In the rows, 128 means zero.
Each path below is one point turned by a fixed rotation once a step. After each direction that follows a path, write how fast that rotation turns it, in deg/step (0 if it stays still).
Each turn is a multiple of 5 degrees from 10 to 175, or 0.
Each row of a path follows its step; steps can be skipped.
path 1
step 2: [125 117 140 117 130 131 123 128 125 134 130 121 133 135 125 138 122 125
 132 130 128 129 130 123 133 134 131 137 127 114 122 145 129 137 138 130
 131 138 129 131 130 126 120 122 137 129 132 136]
step 7: [127 120 127 123 130 124 124 122 121 120 126 126 125 136 127 138 117 130
 127 127 128 134 128 134 123 128 124 137 118 137 123 133 119 123 137 122
 133 128 143 134 120 123 135 121 133 116 125 141]
step 14: [138 117 128 133 124 125 122 127 117 129 129 137 131 134 141 130 127 130
 129 122 125 125 123 122 123 122 124 131 131 135 128 123 127 136 137 134
 129 133 133 137 124 145 141 121 136 139 126 130]
step 16: [125 128 130 136 129 128 128 127 122 117 114 128 133 118 129 134 119 124
 148 129 134 120 130 132 135 114 123 121 124 129 128 118 130 120 128 125
 135 136 127 138 122 124 127 125 121 124 130 127]
step 17: [131 117 125 131 128 115 121 135 134 126 130 135 122 135 129 139 114 134
 134 134 129 126 126 132 124 126 139 129 125 127 114 123 112 120 135 129
 122 132 140 130 131 131 129 123 129 123 132 130]
step 21: [131 132 135 129 119 120 126 138 119 127 122 135 129 121 127 134 125 112
 133 131 123 121 127 112 143 126 127 120 123 117 133 133 138 139 131 124
 131 130 132 131 129 129 131 124 133 128 131 129]
step 22: [134 122 121 129 126 130 128 130 123 121 130 131 133 134 137 128 133 134
 131 142 122 126 126 122 132 132 127 123 122 128 112 136 126 127 127 135
 125 139 140 139 139 123 139 132 136 130 120 120]
step 24: [128 115 131 129 117 123 128 128 122 137 118 127 138 119 141 134 122 137
 133 123 129 123 122 127 125 131 119 121 135 120 122 117 130 127 136 126
 136 124 134 130 124 137 127 118 135 129 131 127]
step 25: [122 127 124 127 139 128 115 128 133 124 133 125 135 133 142 129 113 126
 141 129 120 128 132 130 123 122 119 133 133 124 118 138 123 123 130 129
 130 136 127 123 127 127 132 122 135 133 119 139]
Speeds:
[126 127 128 133 129 129 131 126 127 129 131 128 129 125 127 132 129 130
 128 129 129 128 131 130 128 126 127 127 127 131 128 131 127 127 127 130
 125 130 129 130 125 126 128 132 125 128 129 129]	110
[131 126 127 125 128 129 129 130 126 128 129 127 125 129 130 128 127 127
 129 122 128 129 129 131 128 125 130 129 125 130 128 127 126 130 125 132
 129 128 130 129 130 128 127 126 124 126 128 127]	115
[128 123 128 127 129 127 126 129 129 127 121 129 129 128 126 128 128 129
 128 127 127 129 128 130 125 123 128 129 131 127 128 128 127 125 126 128
 125 126 127 129 126 127 129 128 127 131 127 130]	35
[131 127 128 127 124 131 129 130 127 131 130 128 131 129 124 126 131 126
 128 129 127 127 128 125 128 128 125 130 126 125 128 129 129 126 127 129
 128 128 132 129 128 130 130 128 125 132 126 129]	40
[128 126 129 127 130 130 127 128 130 126 128 130 130 126 126 128 126 125
 128 127 126 130 131 132 129 133 128 130 127 128 128 131 129 128 130 126
 128 127 127 127 132 130 129 130 126 126 128 131]	140
path 2
step 0: [126 122 130 123 126 126 135 116 133 122 131 126 136 130 125 119 112 119
 121 133 128 121 129 127 137 137 127 122 134 119 128 125 125 140 120 133
 123 136 124 135 126 125 123 116 131 131 130 129]
step 3: [129 135 121 134 127 138 132 119 133 134 129 126 128 130 122 125 130 125
 124 124 143 120 129 130 128 128 124 133 128 119 117 124 125 117 127 124
 132 142 127 119 135 127 128 129 140 133 125 115]
step 10: [122 141 138 134 121 128 129 124 128 124 137 127 129 136 112 128 133 120
 134 128 126 121 130 138 130 128 133 127 122 122 119 127 118 124 121 128
 127 138 130 130 140 120 131 121 128 133 129 120]
step 12: [132 120 127 132 124 132 135 125 131 126 133 129 134 139 124 132 118 126
 121 129 138 118 131 132 133 132 124 125 117 121 119 135 118 136 134 132
 125 132 137 124 128 129 125 124 126 130 142 117]
step 14: [132 126 127 134 119 133 121 126 136 127 127 126 129 146 127 127 128 130
 128 135 132 132 136 139 124 123 129 131 128 120 115 134 126 135 142 131
 139 132 122 131 127 133 135 135 132 123 122 120]
step 15: [130 123 123 126 125 131 127 120 126 132 133 115 133 132 138 116 127 128
 128 134 129 126 127 139 130 129 121 130 137 115 117 134 131 126 124 126
 128 136 128 131 121 120 128 124 142 127 116 122]
step 17: [118 131 132 132 119 122 127 125 125 128 140 123 135 130 117 115 132 121
 133 130 121 130 130 140 125 133 119 130 126 121 130 130 124 134 124 132
 121 140 136 136 118 123 132 129 129 125 131 139]
step 20: [123 125 136 130 124 124 132 125 133 135 130 127 127 133 120 128 122 130
 121 116 140 127 135 142 123 136 136 127 129 121 131 128 123 143 137 130
 133 132 125 124 127 133 125 130 134 126 127 112]
step 30: [133 137 132 131 120 137 132 127 132 131 137 121 128 123 126 121 126 116
 124 126 136 117 133 127 125 137 118 132 134 123 123 129 128 124 124 143
 117 134 125 124 121 130 120 128 137 129 131 125]
Speeds:
[128 126 127 129 130 128 130 131 126 128 128 127 129 131 129 128 127 131
 129 128 126 125 127 127 131 130 128 130 128 131 126 123 126 128 127 126
 127 129 127 127 126 131 130 127 131 128 125 124]	90
[126 129 130 134 126 127 126 131 132 128 125 129 129 127 130 126 127 129
 130 127 129 129 127 128 126 131 130 127 129 128 125 126 128 132 127 126
 128 128 130 129 127 128 128 132 127 128 127 130]	120
[132 130 130 125 129 127 128 127 128 132 127 129 128 125 128 127 129 128
 129 126 127 129 128 131 128 124 127 126 128 127 127 127 129 129 128 124
 131 129 129 128 130 127 129 128 129 127 123 124]	60
[129 128 130 130 123 128 133 131 127 130 129 130 130 125 126 129 127 129
 130 128 128 126 125 127 129 125 124 128 126 127 128 127 127 128 128 130
 127 128 131 128 128 131 128 128 128 130 130 130]	55
[125 128 134 126 128 126 128 127 130 128 126 127 129 127 123 128 127 127
 130 126 131 126 129 126 129 130 129 129 128 130 129 126 128 128 126 126
 130 129 126 126 129 127 128 124 126 127 132 127]	40
path 3
step 0: [114 120 131 134 130 130 132 132 119 112 135 130 125 127 116 132 136 138
 120 132 124 133 125 127 128 127 124 128 126 136 131 137 128 137 120 131
 128 130 133 136 136 127 138 121 132 139 122 126]
step 5: [133 117 117 130 135 135 123 131 127 121 125 128 111 128 130 135 126 128
 123 128 122 138 125 129 116 139 135 139 129 130 128 125 126 137 110 124
 131 128 127 128 131 132 132 122 127 125 122 127]
step 9: [119 141 121 120 130 121 129 132 122 118 133 124 127 136 134 127 139 123
 129 130 121 133 125 134 117 136 133 138 122 134 131 136 126 139 126 129
 122 134 134 132 133 126 127 116 131 138 121 131]
step 10: [117 129 129 124 125 130 121 141 128 115 123 132 124 124 128 124 138 117
 117 132 118 128 119 134 119 132 135 124 138 125 117 135 121 136 126 133
 134 123 129 131 129 127 121 122 128 131 120 132]
step 13: [119 128 123 139 130 132 119 138 131 123 115 127 125 138 124 136 143 133
 128 129 116 131 135 126 118 130 126 123 125 126 123 135 134 127 127 128
 123 133 140 132 137 122 125 136 129 134 130 136]
step 17: [128 124 118 142 130 136 134 133 122 123 122 118 113 118 122 125 135 131
 133 131 120 129 124 134 124 125 131 126 116 127 119 128 120 129 118 127
 127 125 138 136 131 140 129 122 131 128 128 127]
step 22: [120 130 124 127 133 127 116 135 115 134 119 122 120 125 134 130 140 116
 127 122 117 132 132 120 115 139 126 126 128 125 121 126 128 125 119 134
 131 125 138 127 122 133 127 129 129 134 118 126]
step 26: [130 134 129 137 127 124 122 135 112 119 132 139 121 126 113 132 142 124
 128 126 125 127 125 140 116 128 138 128 126 135 122 131 123 130 126 133
 127 123 139 128 129 130 124 127 135 123 127 130]
step 27: [127 136 114 126 119 127 124 142 115 119 135 123 128 127 122 128 145 125
 127 135 126 132 127 133 123 131 125 124 122 127 134 140 129 128 126 129
 130 133 135 136 131 123 131 126 137 140 130 127]
Speeds:
[129 130 124 129 126 129 131 128 130 129 127 127 128 130 129 127 128 130
 131 132 126 127 129 130 127 127 126 130 127 128 129 128 131 128 122 126
 125 127 127 131 129 127 128 126 128 128 131 131]	175
[127 126 127 130 129 133 129 125 128 128 130 128 128 126 126 130 130 131
 127 131 130 129 131 130 130 127 128 128 127 128 128 131 126 125 129 126
 132 127 129 126 128 128 129 127 125 131 132 129]	25
[127 128 125 127 132 127 128 129 128 129 132 129 127 127 126 128 127 127
 127 128 127 129 131 126 128 125 125 126 127 127 129 124 131 132 129 128
 127 128 133 127 127 127 123 126 128 131 128 129]	160
[130 128 129 124 127 130 129 129 130 129 127 130 124 126 128 130 128 129
 132 125 129 129 130 133 130 131 128 126 127 128 126 127 127 130 127 128
 128 124 131 128 131 128 127 131 128 126 127 128]	120
[128 127 129 126 128 130 129 129 133 126 131 127 130 129 128 129 129 129
 124 130 130 129 130 127 129 128 132 130 130 128 131 126 128 129 127 127
 127 127 130 130 129 126 130 127 126 125 123 129]	10
[128 124 127 131 126 127 128 128 131 128 131 129 125 128 127 125 131 128
 129 128 127 126 127 129 124 125 127 127 130 128 126 126 128 128 127 128
 133 126 127 126 125 129 127 126 129 124 126 129]	155
path 4
step 0: [131 120 127 133 127 121 120 138 137 124 128 120 126 132 133 121 129 120
 130 137 127 130 111 127 127 128 131 133 127 128 127 122 130 133 123 132
 129 130 123 115 129 146 136 121 123 120 133 121]
step 2: [111 124 131 127 125 126 135 119 123 123 138 132 119 136 121 127 132 142
 114 121 126 133 129 132 134 128 137 131 127 129 138 128 129 127 122 128
 128 127 127 130 129 115 127 119 127 137 125 132]
step 5: [134 125 135 127 117 133 121 125 120 123 129 124 115 124 134 116 135 119
 130 130 116 130 119 126 135 130 116 124 125 126 127 126 141 125 133 127
 129 127 122 123 134 127 120 123 120 120 134 123]
step 6: [135 134 132 131 126 141 132 125 136 113 133 131 130 134 123 130 124 130
 126 132 123 130 144 139 118 133 125 129 138 134 140 129 130 134 127 126
 128 129 133 130 131 123 124 120 134 126 119 121]
step 13: [133 128 119 128 126 130 116 129 138 130 134 130 136 140 120 121 129 119
 131 124 140 127 128 121 126 138 131 138 134 128 118 140 120 128 121 129
 122 132 123 120 129 128 128 137 121 127 131 134]
step 18: [118 129 133 117 121 131 125 127 126 122 142 126 133 141 135 122 126 129
 131 119 133 132 123 125 132 131 126 138 122 130 131 136 132 133 119 126
 131 124 122 109 136 128 123 127 131 126 129 123]
step 19: [122 132 124 134 127 126 132 128 125 139 126 134 139 123 127 123 123 132
 127 130 121 126 130 144 123 131 126 131 121 138 130 126 136 144 127 129
 121 121 131 138 119 133 125 136 141 126 120 125]
step 22: [131 121 130 133 125 122 128 137 137 123 132 125 117 126 134 121 126 132
 128 133 120 129 135 129 133 134 138 134 138 130 133 135 116 136 121 122
 123 131 124 120 139 117 125 131 133 139 125 123]
step 26: [140 126 124 130 133 134 126 123 140 124 121 139 135 117 132 129 132 120
 134 128 134 125 134 126 131 128 121 133 126 131 142 135 121 125 128 120
 122 134 138 128 133 119 119 128 127 133 134 137]
Speeds:
[128 127 127 130 130 128 123 129 127 125 127 129 130 130 125 127 128 129
 126 129 128 128 126 127 125 131 131 128 130 129 130 131 124 127 128 127
 129 125 128 130 131 127 128 126 130 128 127 128]	160
[127 127 128 128 126 125 130 129 130 124 130 132 128 131 126 126 132 130
 129 128 131 128 132 128 129 129 129 128 129 127 128 126 126 126 128 130
 125 131 128 126 129 130 130 128 127 130 126 126]	160
[127 129 126 124 130 128 130 129 130 130 127 124 129 127 128 126 127 128
 130 130 125 129 133 129 125 126 127 127 131 130 129 128 126 126 129 128
 126 127 128 128 128 127 130 130 131 126 126 127]	140
[129 128 127 129 126 129 124 127 129 129 130 126 124 128 126 125 128 129
 129 126 131 130 132 129 129 127 127 129 129 129 126 130 129 125 128 124
 129 129 128 126 128 124 124 125 128 128 127 127]	90
[130 126 128 127 127 122 128 129 125 132 127 130 130 129 126 129 129 125
 128 127 132 128 126 130 130 128 124 125 130 130 129 129 128 130 130 127
 127 125 128 129 129 128 128 127 127 126 127 126]	70
